In the rows, zero is written as 128.
Each path below is one point turned by a fixed rotation once a step. After each direction that follows a path, write how fast that rotation turns it, in degrees each step (0 if it stays still).
Each turn is a multiple of 5 degrees from 10 to 175, or 0.
Each row of a path follows its step; steps can be skipped.

step 0: [136 127 129 127 138 127 139 121 123 143 125 138 133 130 130 133 129 139
 125 134 126 131 134 122 127 130 133 133 129 132 129 119 129 113 128 125
 132 131 129 136 122 137 119 130 127 138 125 133 132 131 133 131 132 125
 134 141 130 116 126 125 107 117 136 122 120 127 125 130 118 127]
step 1: [120 121 133 124 138 129 121 125 130 117 126 137 119 130 137 129 122 124
 133 116 128 119 129 119 141 116 122 135 126 129 134 124 124 131 121 122
 124 124 127 119 137 128 134 121 123 127 115 121 117 131 133 127 132 140
 132 128 133 128 119 131 127 137 123 126 142 116 124 132 131 128]
step 2: [137 131 125 131 120 130 120 125 127 134 128 124 118 133 125 129 133 127
 120 139 127 142 128 125 125 132 130 125 124 139 127 136 130 138 134 130
 113 119 126 123 120 126 133 131 132 122 126 149 131 127 136 137 132 122
 122 127 133 127 117 130 125 121 136 133 137 129 132 138 125 143]
step 3: [122 135 130 125 137 128 134 126 128 130 120 122 128 124 142 130 128 116
 132 115 131 136 129 116 117 116 131 120 130 126 125 133 123 124 136 129
 133 131 132 135 131 138 118 132 124 144 125 125 133 126 136 120 122 128
 120 131 108 126 130 134 127 131 136 136 133 127 130 125 133 123]
step 4: [132 119 137 143 133 127 121 129 130 127 127 133 131 139 129 131 127 136
 131 127 123 125 124 130 127 145 123 131 125 132 122 128 129 121 143 124
 118 130 118 124 133 124 119 134 113 136 130 120 120 132 134 131 136 131
 126 132 142 129 126 119 129 134 130 125 128 131 115 129 109 126]
step 5: [125 125 131 126 129 122 138 129 137 127 128 130 125 127 136 122 123 133
 130 131 134 135 130 131 131 119 123 123 120 125 120 122 133 134 131 119
 129 125 143 116 134 130 139 126 131 127 122 135 140 119 136 141 134 136
 140 134 121 111 131 127 116 133 118 124 130 127 134 133 129 134]
step 7: [125 129 115 137 135 130 124 132 124 119 133 123 122 124 115 130 133 126
 124 127 126 142 126 129 118 134 119 128 134 134 137 129 137 131 138 134
 113 122 129 129 130 138 126 135 120 131 122 122 132 121 126 120 133 143
 132 136 118 128 136 136 120 132 134 128 131 118 127 123 128 132]
step 9: [132 129 134 126 135 140 125 125 139 134 130 133 128 130 127 128 132 125
 137 120 123 139 125 130 116 131 125 123 137 127 130 124 134 127 123 134
 143 118 128 121 128 118 141 123 126 123 123 124 133 132 145 129 122 143
 127 128 130 111 128 121 132 136 126 127 121 137 121 123 120 128]
step 14: [142 134 131 123 131 128 137 124 117 131 131 132 133 139 127 129 120 119
 136 117 124 131 112 124 132 125 133 120 135 128 121 123 124 133 115 129
 129 133 135 131 127 134 137 120 133 128 127 136 126 128 136 130 125 131
 131 129 125 133 129 137 115 120 145 131 128 119 117 128 118 129]
Directions:
[127 130 128 128 124 128 124 130 126 129 128 125 128 126 129 129 131 125
 127 129 130 130 128 126 129 125 128 128 126 130 130 130 128 131 128 127
 127 127 125 127 128 129 129 129 130 127 128 126 129 128 125 127 130 128
 128 130 128 128 127 128 128 128 131 127 130 127 129 127 129 127] : 80
